One vector is turned by the same rotation once a step. Each row is the vector after some number of steps, and that number follows the row.
The counts run from 0 to 450.
 -9  -3  -4  -9  -5 -16  12   8   5   1   7  -1 -10 -18 -22 -16  -4  14   2 -11 -17  18 -11 -20   0   8 -10  -3   9  -6 -15  16  13  -6   6  -2  17   9 -16  14   8 -13  10  20   5 -21   6  -9  -1   0   6  -4   2  21  -4   2   8   6   8   9 -23  13  13   6  -4  -1  22   1  10   2 -16  -3  -6   9   5 -11  11
328
  6 -15  -3   8  -2 -15   7   0  -4   4   0  -1 -15 -19 -19 -13   2  21   4 -20  -9  25 -15 -16   9  -3  -5  -2  -4   4 -16  14  22 -14  -4   1   1   2 -19   1   6  -6   6  12  12 -15   3  -4  -9  -8  13 -11   7  -6  -9 -21  16  10  11   9 -14  15   7  -4  -8   6  12   2   3   2 -10  -4   2   9   3   3  21
13
  1  -7  -3   2 -21 -10   2  12  -2  -8  -2  -6 -11 -11 -26  -4   1  24   2 -11 -14  33 -12 -13   4  -1  -2   1   1   1 -15   1   2 -10  -9 -10   9  19 -22  -7   9  12  -3   9   6  -1  10 -10   3  -9  23  -9  -5   3  -3   1   7  -7  19  -5 -26  18   5   4 -10  -2  11   3  -7   9 -15 -14  -3  17  -1  -1  14
39
-14   7  12 -12  -2 -18   8   4  -3   2  10  -8 -12 -16 -21 -13   6  27  -2 -12 -13  10  -8 -16   4  14   1   9   8  -6 -22  16  14  -5   6   1  11   0 -20   1  -9 -12  18  25   2  -7  -3   4 -15  -3   3 -11  13  13  -4   2   6  13   0  -3 -15  10  11  -2  -6   4  17   7  11  -2 -12  -5  -7  22   0  -7  14
84
-10  -1   2  -6  -2 -16   5   6  12  -5  10 -11   4 -14 -20 -16   0  24  -7 -12 -19  19  -7  -5   0   6 -15  -2   4  -5 -16  23   9   3   6   8  18   7 -13   1   6  -7  12   9  10  -7   1  -9  -4 -11  15 -10   4  10  -2  -3  12  18   9   3 -21  14  27   3 -13  -3  20   3   4   6 -14   2  -1  18  10  -8  19
69
-18   1  -2  -7  -7 -23   4  14   6   2  13   1  -6 -14 -23 -19   1  14  -3  -1  -8  15 -12 -14   5  16 -16 -10   1  -6  -3  12   4   3   5  -8  19   9  -7  13   4   1   4  15  10  -8   9  -1  -3   0  15  -2  -1  20  -8   0  -7  14   4 -11 -29  12  10   4  -8 -13  12   9  -2  10 -16 -15 -13  16   7  -9  13
59
 -2 -16  -6  16  -4 -20   3   3  -2  -3   5  -5 -10 -12 -13 -21   6  21  -8 -10   3  26 -12 -16   4   3 -13  -9 -11   4 -11   8  19  -2  -2  -7   7  14  -9  -1   5  -2  11  10  18 -17   3   1   3  -5  15 -14   0   9 -11 -15   2  15  15  -3 -20  17  12  -7  -8  -2  13   6   2   9 -10 -16  -6  22   5   3  21
191
 -8   1   3  13  -1 -27   6   0   3   3   4 -10 -18 -18 -11 -17   4  22  -5  -9  -3  15  -9 -17   6  12   2   2  -4   6 -21   8  18  -8   9  -2  10   8 -10   2   3  -4   5  19   0 -15   0   5  -4   0  15   0  11   9  -9   5   3  21   7   0 -15  11   9  -2 -13   4   8  19  14  -1  -7 -10  -4  19   7  -2  25
78
  7 -11  -8  -1  -1 -18   5   6   1   9   6   3  -9 -15 -18  -9   2  21   4 -17  -9  15 -19 -20   8   5  -8  -1  -5   1 -11  22  22 -12  -8  -9  15   3 -14  19   2   2   5   2  15 -12  -8  -4 -10  -9  18 -13   7  -3 -11  -9   2   9   1  -2 -14  26   7  -1 -18  -7  17   5  -8   9 -19  -8   6  11   4  -7  16
443
 -4  -5   3  -2  -8 -27   2  -3   1  11  12  -9   2 -15 -14 -14   4  24  -9 -17   7  17 -13   2  -2   7  -7   4  -3  -5 -12  26  15   0   2  -3  14   7 -10  -1 -11  11  14  18   7  -6   1  -2   0 -14  17 -19  10   6  -8 -17  -2  17   8  -9 -10  10  12   7 -15   7  20  16  10   8  -9  -8   1  18   5  -3  13
378
-10  -6   9 -10  -3 -16   6  -1  -3   3  17  -5  -3 -23 -22   1   0  28  -7 -16   1  22  -9  -7   7   7   0   0  10  -7 -19  24  11  -2   2  -6  17   1  -8  10 -11  13   6  19   8  -1   4   7  -6  -8  20  -7   9   8 -14   2   1   3   9   4 -16  13  16   5  -9  -3  21  10   3   4 -16   4   3  13   2  -9  15
389
 -2  -2  13 -10  -7  -9   9  -2  -4  -3   7 -12 -11 -25 -26   1  -3  25  -6 -23 -18  19  -5  -2   9  -5   7   6  10  -7 -22  18   6 -11   7   2   8   2 -18  -6  -2   7  10  20   6   2  10 -10  -6 -11  13  -6  10   2  -1  -9  16   8  10  13 -14  12  22   2  -8   4  19  12  10  -8 -10   2  -3  12  -1   0  15
400
-13  12   2  -7   2 -10   6   7   3  10   9  -8 -18 -24 -19 -13   9  28   1 -11 -18  17  -9 -10   6   9   0   3   9 -10 -29  13   5  -7  10   0  11   5 -16  -3 -14  -8   6  24  -7  -4   1   3 -12   2   3  -8  19   6  -2   8   2  10  -1  -2 -25   6   5   4  -4  -1  17   5  12   1  -7  -5 -13  10   3 -10  14
88
 10  -7  -1  -9 -18 -11  11  11  -9  12  -4  -8 -15 -20 -26   1   5  22   5 -22 -13  20 -20 -16  13  -5  -1  10   3  -5 -11  12  14 -16 -13 -14   3   5 -26   0  -4   4  -5  16   4  -1   1 -11  -7 -13  19 -14   8  -8  -6 -17   5  -1   2  -6 -14  16   1   3 -14  -1   6  10  -4   2  -9  -9  -1   8  -2   5  10
290
 -4   0  -8  -5 -26 -20   8  10   9   6  -5 -15  -1  -7 -19 -14   1  17  -1 -12  -9  19 -14 -12  -6   2 -11   7   2  -2  -4  11   9  -5  -4  -4  12  20 -22   3   3   0  -3  15   2  -8   7 -19   9 -11  27 -14  -4   1  -1  -9  -2   7   6 -11 -18  14   9  14 -19   2  12   9   2   6 -17 -14  -3  13  10  -4  10
50
  1 -14  -9   4   9 -17   8  -1  -5  -3  14   8 -17 -27 -21 -26   1  18   5 -15  -3  15 -14 -12  12   0  -8  -8  -3  -2 -15  20  16  -8   2  -2   8   5 -13  -4   5   0  15  10  17 -11   0  -4  -4  -3   6 -15  10  11  -7 -10   0   5  16   5 -24  10   7  -2   3  -3  24   5   8   4  -8  -7 -10   8   0  -1  14
8
 -1   1  -8   1 -10 -18   6  17  -3   2   2   0 -20 -15 -22 -19   7  18   8 -10 -11   8 -23 -20  10  10  -4   4 -11   3  -4   5   8 -15  -7 -14   3  17 -20   6   9   0  -2   7   6  -6   2  -5 -13  -3  12  -8   8  -2  -4  -2  -6  10   2 -16 -24  16  -3  -1 -12  -5   2  15  -6   4 -11 -24  -7  14   7   5  14
169
  2 -17  -9   3   2 -18   7   6  -3  10   7   9 -14 -20 -17 -18   1  17   9 -13   4  18 -19 -22  14   7  -8  -4  -9  -1 -12  21  20 -12  -5 -11  10   4  -8  17   0   5   5  11  10 -17   0   3 -13  -4  21 -12  11   2 -13   0  -1  14   9  -1 -20  16   1   2  -8  -5  13   6  -2  10 -13 -12   3   9   1   1  20
446
  3   0  -9 -16 -10  -7  15  16 -11   8   5  -2 -26 -24 -32  -8   3  20   4 -18 -14  12 -23 -14   9   1  -1   2   5 -10 -11  10   7  -8  -7 -12   1   7 -23  -3  -4  -1  -2  17  10   6   2  -5  -9  -5   8  -8  10   5  -7 -21  -7  -1   2 -10 -23  13  -1  -3 -10  -2   4   6  -1   0  -9 -13 -10   5  -1   0   4
292
  3  -2  -1   3   4  -7  10   2  -5   6   8   0 -32 -32 -26  -7   7  24   2 -17 -15  21 -12 -20  17  -1   2  -7   8  -3 -26  19  11 -11   6  -3   8   3 -13  -2  -4  -8  -2  20   7  -6  -3   2  -7   1   2  -6  19   7  -7  -4   9   4   6   9 -25   9  10  -8   2  -7  14   3   7   3  -2  -1 -12   3  -2   0  17
274
-10   6   4 -14 -10 -15   6   7  12   6  17  -6  -5 -18 -26 -10   5  22  -3  -9 -16  13 -14  -6   5   7  -6   0   5 -12 -10  23  -1  -4   3  -3  20  13  -7   3  -6  13  -2  12   5   9   3 -10  -2  -5  24 -13  10   5  -5  11  -5  11  -1 -13 -22  16  15  10 -11 -12  15  16  -2   9 -16 -11  -8   8   8 -14  11
240
 10  -9  -8 -11  -1 -14   9   6  -4   1  15   5 -11 -19 -23 -10   0  25  10 -23  -8  16 -19 -11  -1   6  -2   5   0  -2 -20  14   7 -15   2  -6  13   8 -21   4   0   6  14  12   9  -9   1   0 -11  -6   1  -6  16   5  -8  -8   5  -3  14   5 -25  13   1   4 -11  11  24   1   1   0 -18  -1  10  23   0  -5  11
18
  9  -8 -12  -1  -7 -18   9  -5   1   9   5  -2  -9 -14 -19 -22   0  14   7 -18  -8   8 -22 -11   4   0 -10   5 -11  -1  -3  24  13 -14  -3   0  12  10 -16   0   2   6   5   7  12 -10  -4 -19  -1 -12  18 -25   9  -4  -4  -9   4  16   3  -5 -12  19  13   7 -15  -3  20  11  -1   4  -9  -9   1   3   7   0  12
436
 -5  -4  -5   8  -5 -13   4   6   4   4  11 -17 -20 -17 -15 -14  13  29  -9 -14  -7  27 -12  -6   4   4  -9 -11  -2   1 -14   9   9   6   2  -4  14  15  -3 -12  -2  -2  -7  10   5   0   1  -2  10  -2  19 -11   6   8  -9 -10  -5  16   6 -11 -26  16  11  -6  -9 -10   6   7  -2  13  -3 -12 -12  15  10  -5  19
369
-12   5   3 -14 -10 -15  12  11  -6   7   2  -4 -27 -27 -30  -8   1  16   5  -9 -16   5 -18 -17  16   2   1   2   8 -12  -7  17  10 -13  -3  -8  -2   3 -23   3  -3  -1   1  21   4   0   9 -11 -14  -4  16 -11  11   6  -1  -2  -3  13  -8  -7 -19   9  12   1  -4 -10   1  18   1  -3  -4 -13 -17   5  -1   3   9
416
  2  -1  -8   1 -16  -8   6  16   1   1  -4  -2 -12 -18 -23  -7   2  22   9 -13  -9  36 -12 -14   6  -4  -3   1   1  -6 -18   3   3 -16  -7 -10   7  21 -22  -2   4   6  -6  17   0  -5  16  -8   0  -5  18  -5   2  -5  -8   0   9  -3  12  -3 -33  14  -2   7  -4   3  11  -2   0   6 -13 -13  -4   6  -1   0  16
35
 -5  -3  -4  -1 -21 -17   6  13   8  10  -5 -18 -10 -10 -21  -8   1  15  -2  -8 -12  21 -15 -15   0   7 -10  -1   2  -2  -4   9  15  -2  -5 -10  13  15 -13   8   5  -4 -10  16   4 -13   5 -10  10  -8  24  -7  -3   7  -8 -10  -2   8   2 -10 -22  19   9   8 -19  -6   4  11  -2   6 -17 -16  -4  14  11  -7  19
53
 -4  -2  -1  -6 -25 -15   3  12  -9  -6   3  -5   2  -7 -29  -6   1  22  -4 -10  -9  21 -12  -7  -2   4  -3   4  -3  -2  -8   6   6  -5  -5  -8   6  20 -24  -8   8  12   9   9  12   2  11 -11  -7 -16  21 -14  -5   2  -2  -7   2   5  20 -12 -20  15   9   6 -16   2  10  13  -4   5 -19 -18  -6  23  -1   2  11
43
 -9   2  -5 -12 -19 -17   9  15  -2  -9   6  -4  -3 -12 -28 -10   4  18  -1  -8 -12  13 -14  -8  -1   9 -10   3   0  -6  -3   3   0  -1  -2  -8   5  19 -23  -6   6   5  15  12  12   0  13  -9  -6  -9  11 -12  -3   9   1 -12  -5   4  14 -13 -27  12   8   0  -8   3  10  12  -2   5 -11 -20 -12  24   0   1   9
44
 -1  -1  -6  -6 -15  -7   8  15   0  -6  10  -5 -22 -18 -29 -12   1  25   1 -11 -15  28 -12 -12   3   0  -5  -4   8  -8 -17   0  -1  -8   1  -6   7  22 -22 -10  12   0  -2  15   7   1  11  -8   3   2   8  -5  -2  12  -1  -2  -1  -7  19  -2 -34  11   2   2  -3  -3  13   1   3   7 -12 -15 -17  12  -2  -4  11
37
 -5   9  -1 -11 -11 -13   3  12   8   0   6 -11  -6  -8 -21 -11   7  32   6 -13 -19  17 -15  -9  -1  11   0  16  -2  -1 -22   4   2 -13   3  -4  14  16 -25  -1   2  -5   4  12  -4   0  -2  -6 -13  -9   8  -9  11  -3   0   6   4   4   6 -13 -25  13   2   5 -18   6  14   7   2   5 -17 -11   3  22   3  -7  13
349
  2 -11 -12   0  -3 -17  15   9   5   3   9  -4 -18 -18 -22 -17  -3  11  -5 -23 -11  13 -18 -13  -3   2 -10 -13   0   1  -4  13   9  -1   4  -4  13  14 -12   7  18   1   3   7  18 -11   9  -8   8  -1  11   1   0  15  -8 -14  -6   6  16   1 -26  11  12  -2 -14  -5  10  11   3   1 -12 -14  -5  15   5   0  16
314
 -5   0   2  -9   1 -18   7  -1   3   1  13  -8   0 -22 -21 -20   3  21  -5 -14 -15   8 -13  -2   4   5 -12   1  -1  -4 -11  26  11   0   7   5  14   5 -10  -3  -4   5  12   8  14   5  -1 -15  -9  -8  16 -21   8   5  -2  -7   0  23   6  -3 -12  13  26   0 -14  -7  19  18   3   4 -11  -1  -5  11   7  -1  12
251
-11  -1   3   3  -5 -17  10   4   3   3  10  -7 -21 -25 -17 -17   7  14 -14  -9  -8  13 -10 -12  15   4  -9 -11   1  -4  -8  19  12   4   6   0  10  11  -4  -3   1   4  -3  13  10  -2   5 -10   5   2  24 -11   5  12  -5   8  -9  22   3  -9 -21  12  22  -3  -6 -18   9  21   0   6  -6 -17 -18   7   6   0  17
245
  3  -9   7   1   1 -21  10 -10  -2   7   6  -7 -15 -21 -12  -5   0  23  -1 -18  -5  11 -15 -17  11   6   4   5  -1   5 -19  26  21 -10   0  -1  14   2  -9  11  -4   7   1  13   7  -8 -10   1  -8  -7  21 -11  13   4 -12   5   6  15   2   1  -5  21  14   0 -20  -5  15  18  -2   3 -10  -2   5  12   4  -6  22
261
